In the data rows, 128 means zero.
Every row has a hidden score. In each pair, how much higher is the second row's than the first's? 15 means about the same, 30 much higher and 0 much lower. The score is a weighted sum of the row's numbers plus the product of two more (or one squared), each taken from its middle value.
[ 90  97  86  95  89  95  95 172 145 164 164 161 161 164 155  75]
[110 116 111 112 115  96 135 158 143 150 139 143 135 151 154 135]: 20
[106 112 105 104 108 100 125 129 152 155 160 156 145 155 131 126]
[151 143 144 145 144 140 177 110 110 113 110 113 104 108  91 139]: 14
[152 144 150 145 148 140 136 103 116 111 109 108 109 117 100 126]
[ 92  87  85  83  88  91  81 175 176 172 166 172 170 167 162  79]: 17
[ 88 105 100  94  92  90  87 168 163 163 160 160 154 160 140  89]
[177 176 176 176 176 179 166  79  80  80  79  80  78  82 133 176]: 13
[ 93 112 117 106 107 107 121 118 162 146 141 150 153 146 154  83]
[120 117 118 121 119 125 119 152 123 137 129 132 139 147 148 147]: 7
[165 165 162 165 164 160 172  86  93  94  92  91  92  89  83 163]
[164 162 162 161 161 164 121  89  90  92  94  93  94  93 108 153]: 15
[ 90 103 100 106 103 103 150 166 143 166 149 156 152 149 157  94]
[ 89 118 102  98 102  98 112 143 148 155 156 153 159 139  92  91]: 14
[138 140 134 138 143 136 156 173 121 117 120 123 127 109 102 145]
[ 77  82  85  84  81  82  87 146 177 174 173 173 175 174 177 115]: 19
[100  88 108  97 101 110 101 160 154 147 153 163 166 161 156  91]
[ 82  84  78  81  82  84 115 138 176 177 175 174 176 174 171 120]: 18
[ 82  80  81  83  80  83  85 152 175 177 173 176 171 172 162  84]
[105 115 116 114 117 113 173 177 140 137 136 132 137 151 139 105]: 13
[173 173 172 174 176 175 157  81  82  84  83  84  82  84 105 173]
[115 112 109 109 120 106 107 163 149 149 144 140 149 134 132 117]: 18
[115 125 114 120 116 110 134 112 151 139 137 141 139 155 164 143]
[117 127 131 122 113 130 147 173 127 130 132 133 131 140 133 120]: 11
[ 82  93  92  98  89  93  86 177 168 158 158 150 163 156 152  85]
[ 99 104 103  93 109 102  99 163 160 156 152 163 154 160 146 104]: 4
[109 110 113 106 116  97 106 111 143 139 138 160 141 155 130 113]
[ 88 101  93 110 104  91 125 171 168 152 151 144 156 154 141 108]: 23
[ 98  93  99  97  96  91 109 176 150 158 154 155 162 153 153  95]
[132 121 132 135 132 120 123 165 119 121 125 127 125 125 123 117]: 13
[ 81  83  79  80  80  81  90 182 175 177 174 173 174 166 173  74]
[105 122 115 115 111 129 111 147 144 144 142 138 147 150  98  93]: 12
[ 95  88  89  99  87  81 102 153 166 162 171 166 166 170 168  86]
[140 136 131 127 132 126 160 123 129 130 126 114 126 132 122 123]: 11
[114 110 109 119 120 114 102 132 142 136 141 151 136 139 113 134]
[152 155 154 156 156 156 183 118 103 103  98 102 102 100  80 145]: 11
[ 82  80  83  81  84  84  82 138 171 176 176 173 173 176 167 110]
[166 169 167 164 165 168 181  90  90  94  90  88  89  85  91 169]: 10
[113 106  99 102 106 103 169 145 151 140 149 143 154 155 137  92]
[141 149 147 146 151 148 112 112  99 107 107 108 106 110  87 150]: 16
[ 91  91  91  94  95  88  90 179 164 155 167 171 172 167 139  80]
[122 126 128 137 120 128 146 100 120 123 126 131 127 118 136  82]: 23
[132 137 135 130 133 136 143 138 133 117 117 124 125 122 137 137]
[ 88  81  85  88  86 101  88 172 153 168 164 167 163 160 160 102]: 17
[169 168 170 167 167 170 165  85  88  88  89  88  87  90  86 165]
[176 177 176 177 175 177 179  79  80  79  79  80  80  79 135 177]: 16
[137 146 142 144 138 152 132 104 113 114 114 113 107 106  82 138]
[161 163 163 164 158 161 159 101  92  91  91  92  96  95 111 163]: 16
[ 77  76  76  76  76  76  77 182 181 180 180 180 180 180 181  80]
[163 161 163 160 160 165 143  99  94  95  95  96  95  99  73 140]: 9
[165 164 165 163 163 168 159  94  93  90  90  90  95  97  92 167]
[129 127 136 134 139 123 143 154 135 123 124 126 130 123 107 139]: 19
[ 88  84  87  85  88  87  89 144 170 167 171 173 174 173 168 102]
[157 153 157 155 156 153 181  99 101 104 104  99  97  97 100 159]: 13
[167 167 167 167 166 162 134  84  90  90  90  91  91  88 129 169]
[150 143 144 147 145 146 147 128 107 109 116 116 107 104 111 109]: 9
[109 117 108 124 118 116 117 136 147 146 132 136 145 131 110 107]
[182 182 182 182 182 178  75  74  74  74  74  74  74  77 180 182]: 24
[118 117 121 119 122 118 112 172 134 137 134 139 145 146 152 131]
[ 82  82  82  83  80  83  83 182 170 176 177 177 171 165 171  99]: 16
[142 144 140 144 145 153 124 113 108 114 116 109 115 107 126 144]
[132 126 128 129 115 129 124 120 125 127 125 133 129 133 108 121]: 19
[128 126 135 127 134 124 161 143 115 130 121 122 135 134  85  97]
[142 134 144 138 135 138 179 104 130 108 113 122 115 113 101 106]: 19
[182 182 182 182 183 179  76  74  74  74  74  74  74  74 181 182]
[109 103 115 118 112 117 136 162 140 142 152 146 139 143 155 112]: 3
[104 102 110 108 111 118 155 121 162 154 156 142 145 153 116 105]
[147 150 146 147 153 150 141 133 111 110 109 106 110 102 133 158]: 12
[ 94  94  85  86  84  94 107 154 153 167 166 164 166 169 122  84]
[ 92 103 101  94 100 107 147 125 155 151 159 152 138 143 145  84]: 15
[ 78  81  80  78  83  78  88 178 176 177 176 176 177 176 160 110]
[ 92 101 101  91  97 105 101 125 161 154 157 150 167 159 173 128]: 15
[103  95  91  96  96  99  88 159 155 163 160 167 161 143 158  94]
[163 158 156 157 161 163 150  91 100  99 101  96  97  99  95 155]: 14
[ 93  94  85  87  84  84  80 177 157 168 166 169 168 168 148 116]
[155 154 160 162 157 157 168  94  98  97  99  97 102  92  74 157]: 13
[147 147 140 137 140 140 139 141 116 118 114 114 121 115  93 152]
[ 83  83  84  83  95  93  92 146 151 172 174 175 172 178 155 114]: 18
[136 125 138 130 131 133 141 130 126 136 119 126 123 119 142  98]
[139 145 139 142 145 143 163 101 112 123 118 114 113 111 108 146]: 10
[172 173 173 173 174 171 161  84  84  82  84  84  84  78 109 171]
[143 145 140 150 147 138 133 117 106 109 114 116 113 114 112 130]: 14
[135 134 136 140 146 128 140 132 121 119 124 114 126 114 118 141]
[144 140 136 132 143 132 156 123 117 117 126 119 126 120 147 125]: 7
[181 181 180 180 181 183  84  76  75  76  76  76  75  76 175 180]
[154 154 159 155 158 160 176 102  97 102 101 101  98  95  86 147]: 2
[109  86  93  96  97  90 126 159 158 145 163 157 151 157 149  96]
[135 128 131 134 136 134 161 135 135 132 115 117 117 128 134 135]: 16
[133 138 130 137 132 130 138 170 113 131 119 118 123 112 113 152]
[153 159 157 157 153 159 148  99  99  95  99  95  96  99  98 156]: 7
[ 86  84  84  86  84  81 100 171 172 174 171 174 171 172 168 101]
[128 123 123 126 123 121  96 107 137 136 134 138 135 127  86 112]: 12
[167 168 163 168 168 162 159  93  89  91  90  89  88  99  82 165]
[ 87 105 102  93 103  93  93 144 145 152 158 160 153 168 168  83]: 14
[ 90  98 109  95  99 114 120 155 163 150 148 157 157 153 134  91]
[117 123 117 115 106 105 111 150 149 146 139 137 149 145 111 119]: 15
[130 122 132 129 132 131 129 138 137 136 124 121 130 134 106 153]
[105  95 106 110 114 109 142 141 159 144 142 152 146 148 136 116]: 11
[104 105 106  98 103 104  91 175 169 155 156 154 161 154 139 115]
[ 90  89  90  89  87  87  92 167 164 173 169 164 173 170 158  88]: 16
[182 182 182 182 182 182  75  74  74  74  74  74  74  79 178 182]
[115 111 111 111 107 103 125 109 152 145 143 146 150 132 167 118]: 9
[114 109 107 116 104 112 122 143 153 156 150 144 150 143 124 133]
[ 99 101  99  99 109 101 112 179 150 153 157 147 152 157 149 142]: 20
[121 121 123 122 121 102 171 122 140 127 137 131 133 129 118 147]
[ 76  75  76  76  75  75  76 164 183 180 181 180 180 181 180  75]: 11
[130 126 133 127 129 131 164 139 116 122 122 124 116 121 128  97]
[145 140 142 139 149 144 167 128 114 117 118 112 113 115  86 153]: 21
[161 164 161 164 165 163 169  87  93  94  92  93  97  89  77 165]
[147 141 145 145 140 145 151 111 108 106 110 109 106 112  81 151]: 19
[154 154 156 151 155 160 155 100 103 100 101 103 105 107 130 162]
[171 169 169 170 170 171 182  89  86  87  86  88  88  92  74 167]: 15
[117 118 112 110 112 100 132 133 140 141 140 145 141 135 145 118]
[127 145 143 143 140 139 133 109 120 113 111 115 117 114 105 130]: 17
[ 97  99  94  92  93  98  91 165 164 163 155 165 168 151 162  91]
[ 79  78  78  79  78  79  78 154 177 177 178 178 178 179 177 119]: 19
[119 113 113 109 114 122 126 140 136 143 147 144 139 146 141 145]
[178 178 178 178 177 175 145  77  78  77  79  78  78  75 158 178]: 16
[115 108 114 113 108  97 107 178 152 139 145 148 147 144 126  88]
[ 98  96  86  91  99  94  89 183 167 167 165 161 166 169 159  87]: 12
[ 74  78  77  76  76  77  79 160 181 180 180 179 179 180 177 104]
[125 125 127 124 136 119 105 113 127 126 133 131 124 139  79  80]: 6
[135 134 128 136 131 127 166 123 112 125 121 127 124 129 118 139]
[150 151 156 150 157 151 164 102 102 110  99 103 101  98 132 161]: 13
[169 170 171 170 169 167 171  86  85  86  86  86  88  88  81 170]
[112 118 125 123 112 115 154 135 136 131 135 130 134 128 104  96]: 19
[179 179 179 179 180 183  98  76  76  76  77  77  77  78 168 180]
[162 163 164 163 165 165 179  91  92  92  91  94  92  94 111 161]: 5
[131 144 143 142 144 144 146 128 122 119 115 118 111 120  89 150]
[ 78  77  79  78  77  80  85 161 180 180 178 178 178 179 160 108]: 19
[181 182 182 182 181 183  81  75  74  74  75  74  74  73 176 182]
[131 132 144 144 142 133 134 149 114 127 115 118 122 109 142 136]: 5
[123 129 130 123 123 100 137 158 129 135 135 137 134 134  81 113]
[173 174 175 175 173 171 165  82  81  81  81  82  81  81  75 174]: 11
[110 118 120 113 115 119 142 150 134 145 147 140 147 138 160 114]
[ 75  75  75  75  75  75  77 132 179 181 181 181 181 181 181 102]: 23
[175 175 175 173 175 174 145  82  81  81  81  83  81  79 121 175]
[134 131 122 118 136 133 159 116 130 130 123 129 138 140 148 142]: 13
[107 117 109 117 124 107 103 128 149 138 141 145 133 142 107 144]
[102 102 101  97  94  91 116 142 167 165 155 165 163 150 167 102]: 13
[ 81  82  84  84  88  90 113 182 172 170 170 172 170 173 161  82]
[152 149 151 153 156 144 136 115 102 105 104 100 107 103  93 151]: 17
[132 129 131 124 122 112 142 127 137 126 136 132 127 147 133  92]
[154 157 159 159 158 154 143  98 103  98  98  97  97  96  97 159]: 16
[115 105 113 110 102 111 115 149 161 150 145 145 140 142 163 110]
[170 165 165 165 165 166 158  92  90  89  93  90  90  88  92 168]: 6
[165 164 160 163 161 163 179  98  96  93  95  92  95  98  87 133]
[164 161 165 161 163 170 157  90  99  94  91  94  92  95  90 169]: 18
[ 73  73  73  73  73  73  74 131 183 183 183 183 183 183 181  90]
[130 116 124 118 121 141 104 124 119 128 133 130 126 126  84 134]: 13
[106 114 113 116 115 114 104 152 148 156 138 141 143 150 150  93]
[103  86  87  90  83  87 113 151 170 169 168 168 172 172 166  99]: 15
[131 123 128 138 134 139 127 168 120 118 131 122 121 117 108  81]
[168 169 167 170 168 167 135  92  87  85  85  87  86  84  99 162]: 19
[179 179 179 179 179 179  87  77  77  77  77  76  76  77 152 179]
[132 115 122 125 126 134 122 171 134 125 132 130 132 119 121 131]: 10
[151 153 152 152 151 147 183 114 101 101 104 103 105 101 100 157]
[ 76  76  74  76  75  75  76 183 180 181 180 180 180 181 179  97]: 17
[140 141 139 140 131 152 171 112 115 115 118 111 120 116 131 143]
[171 171 170 172 169 173 155  85  84  88  85  86  83  90  99 168]: 13
[149 149 148 145 148 143 164 120 110 111 106 109 108 107 100 125]
[121 108 119 108 113 113 126 165 136 141 140 139 144 137 144 132]: 22
[135 129 129 117 122 119 147 147 157 128 133 129 136 125 115 141]
[ 84  93  94  93  98  97 129 145 165 162 154 160 157 155 164 111]: 17
[ 77  79  78  79  78  78  77 162 174 178 178 178 178 179 177 115]
[158 159 154 157 151 159 160 101 104 100 101 100  96  97 104 154]: 9
[ 74  74  74  73  73  73  75 146 181 182 183 183 183 183 182 106]
[140 139 147 147 141 132 130 141 108 110 110 109 113 103  85 127]: 14
[153 155 158 160 155 164 161 105  98 101 103  97  99  97  97 149]
[ 74  74  75  74  75  74  77 171 181 181 181 181 181 181 179 124]: 24
[123 118 112 113 113 112 154 142 140 144 151 143 146 144 134 119]
[180 180 180 180 181 182 101  76  76  76  76  76  76  75 171 180]: 25
[110 108 105 113 114 100 156 159 152 142 151 146 156 156 127 118]
[ 89  97 104  91 104 102 105 177 146 150 148 154 158 136 124  90]: 11
[141 139 145 142 131 145 144 110 118 112 111 110 116 126 113 137]
[148 151 153 148 152 151 176 108 103 106 106 108 110 101  74 156]: 13
[145 142 149 148 143 126 149 111 116 113 112 112 110 119  96 150]
[105  86  96  84  93  85  97 174 157 169 163 163 164 163 161  77]: 10
[ 79  79  79  80  79  80  80 173 173 177 177 177 178 179 175  76]
[145 146 148 145 141 153 160 100 109 107 107 106 110 114 130 148]: 15
[158 148 151 146 155 154 147 103 109 105 106 104 104 110  85 153]
[175 173 174 173 173 174 176  84  85  83  83  83  83  83 119 175]: 15
[138 136 137 140 138 132 151 134 117 112 116 116 118 118  96 122]
[107  96 116 100 106 103  98 164 155 155 151 164 155 164 158  74]: 16
[ 99  95 102  97  96  96  93 132 167 160 147 155 161 163 153 107]
[172 173 173 175 174 175 119  81  83  83  83  83  83  86  83 174]: 5
[139 139 134 133 137 142 159 134 125 115 122 119 122 132 131 132]
[148 143 147 148 148 149 116 111 110 111 113 108 109 109  88 125]: 16
[135 142 145 143 147 140 163 158 112 111 119 115 115 116  98 143]
[151 135 140 139 143 147 163 117 108 113 109 116 114 123 111 133]: 9
[169 168 169 169 170 173 143  91  88  87  86  87  90  84  95 170]
[143 148 150 152 150 144 164 100 111 109 105 105 105 106 105 151]: 18
[175 176 176 176 175 172 160  80  79  79  80  79  79  76 110 178]
[ 91  85  95  89  90  87  80 173 165 166 169 166 165 173 135 103]: 21
[161 163 160 162 162 163 152  96  95  93  93  92  92  94  74 156]
[156 161 159 159 159 157 172  98  95  98  95  96  91 102  89 155]: 15
[ 76  76  75  77  76  76  81 166 180 180 180 180 180 178 179  82]
[128 122 118 120 123 122 118 119 144 134 142 136 137 122  98 111]: 10
[ 99  99  88  88  93  89 108 157 163 166 165 166 168 161 161  74]
[160 158 160 160 158 154 123 106  98  97  98  96 100  89  93 158]: 18
[118  98 107 100 115 116 121 173 165 149 136 152 146 147 130 106]
[141 146 145 144 148 141 161  98 107 108 110 108 105 109 117 147]: 14
[138 138 139 139 141 142 169 121 118 119 118 123 122 111 115 109]
[150 153 149 152 154 151 164 126 105 104 104 103 103 102  79 155]: 22
[ 84  77  78  78  79  85  81 125 180 176 178 177 179 177 176 116]
[145 146 141 142 149 141 162 114 106 110 108 105 109 108 107 144]: 10
[171 172 172 172 174 173 170  87  85  82  83  85  86  81  81 173]
[133 133 139 131 133 133 119 114 131 126 125 131 121 124 115 141]: 16
[134 137 134 134 131 127 151 115 114 116 122 117 116 113  77 138]
[137 147 135 143 142 135 128 139 127 112 115 121 118 113  91 122]: 7
[122 109 127 119 120 128 111 123 134 129 133 135 129 137 126  89]
[162 156 161 160 160 162 177  96 100  96 100  95  93  98  89 155]: 10
[ 83 100  88  96  94  88  96 174 170 170 162 163 166 165 136  86]
[164 165 163 162 162 158 181  95  89  93  94  94  96  90  86 163]: 13
[ 80  81  82  82  79  79  94 157 150 176 177 174 176 172 169  86]
[178 179 179 179 179 178 127  78  77  78  77  77  77  74 132 178]: 15
[124 102 116 111 106 111 106 120 138 145 140 152 151 159 120 104]
[ 94  96  95  89  93  94  99 131 160 153 160 158 156 165 129  77]: 16
[178 178 178 178 178 181 144  78  78  77  78  78  77  81 127 177]
[ 80  80  78  78  81  82  85 167 171 175 176 175 177 176 171  76]: 16
[111 113 115 111 105 111 105 163 136 147 135 141 139 144 127 112]
[ 84  83  81  83  81  89  86 172 167 173 170 170 172 174 170  81]: 14
[171 168 166 169 167 169 177  85  88  88  89  89  89  91  78 166]
[179 179 179 179 179 180  94  77  77  77  77  77  78  80 158 179]: 23
[142 136 133 139 135 138 144 116 115 120 120 121 118 124 132 134]
[108 108 103 106 110 113 106 137 146 157 158 154 154 158 169 137]: 16
[ 87  86  86  88  88  95  86 162 157 170 163 171 170 166 170 124]
[133 123 130 130 135 143 154 105 122 122 129 123 122 121 140 124]: 8
[126 130 125 125 127 134 152 126 131 121 131 124 125 124 122  94]
[112 128 121 121 119 138 149 180 154 129 132 134 133 131 117 113]: 16
[ 84  85  83  87  91  92  84 160 178 173 170 166 169 168 176  90]
[158 152 154 155 158 155 151 103 101  99  98 101 100  93  99 154]: 11
[112 115 122 116 112 116 127 115 139 138 139 143 137 133 134 112]
[153 161 158 158 159 158 168  93  96 101 101  99  98  96  79 160]: 13
[183 183 183 183 183 174  73  73  73  73  73  73  73  86 183 183]
[177 178 178 177 178 176 149  78  78  78  78  79  79  74 117 178]: 1
[182 181 181 181 182 181  89  75  75  75  75  75  74  79 177 181]
[119 116 118 116 116 129 139 146 129 140 137 133 135 137 119 123]: 6
[120 137 134 133 139 132 182 108 132 136 121 123 129 115 115 142]
[158 158 159 158 161 160 174  95  95  97  98  95  95  99  77 156]: 14
[144 144 147 143 146 148 156 101 115 118 106 111 115 109 114 145]
[ 93  91  96  93 102  91  94 145 159 165 161 159 165 159 120 121]: 24
[146 138 137 138 138 141 133 131 122 116 113 114 111 119 102 133]
[ 81  79  80  80  78  83  84 176 177 174 178 177 175 175 174  75]: 17
[161 163 164 166 166 162 174  95  93  94  93  95  93  96  90 160]
[181 181 181 181 181 181  78  74  75  75  75  75  75  75 178 181]: 29
[ 73  73  73  73  73  73  74 139 183 183 183 183 183 183 183 118]
[ 85  82  84  82  81  85  90 174 175 175 176 178 175 163 170 101]: 10
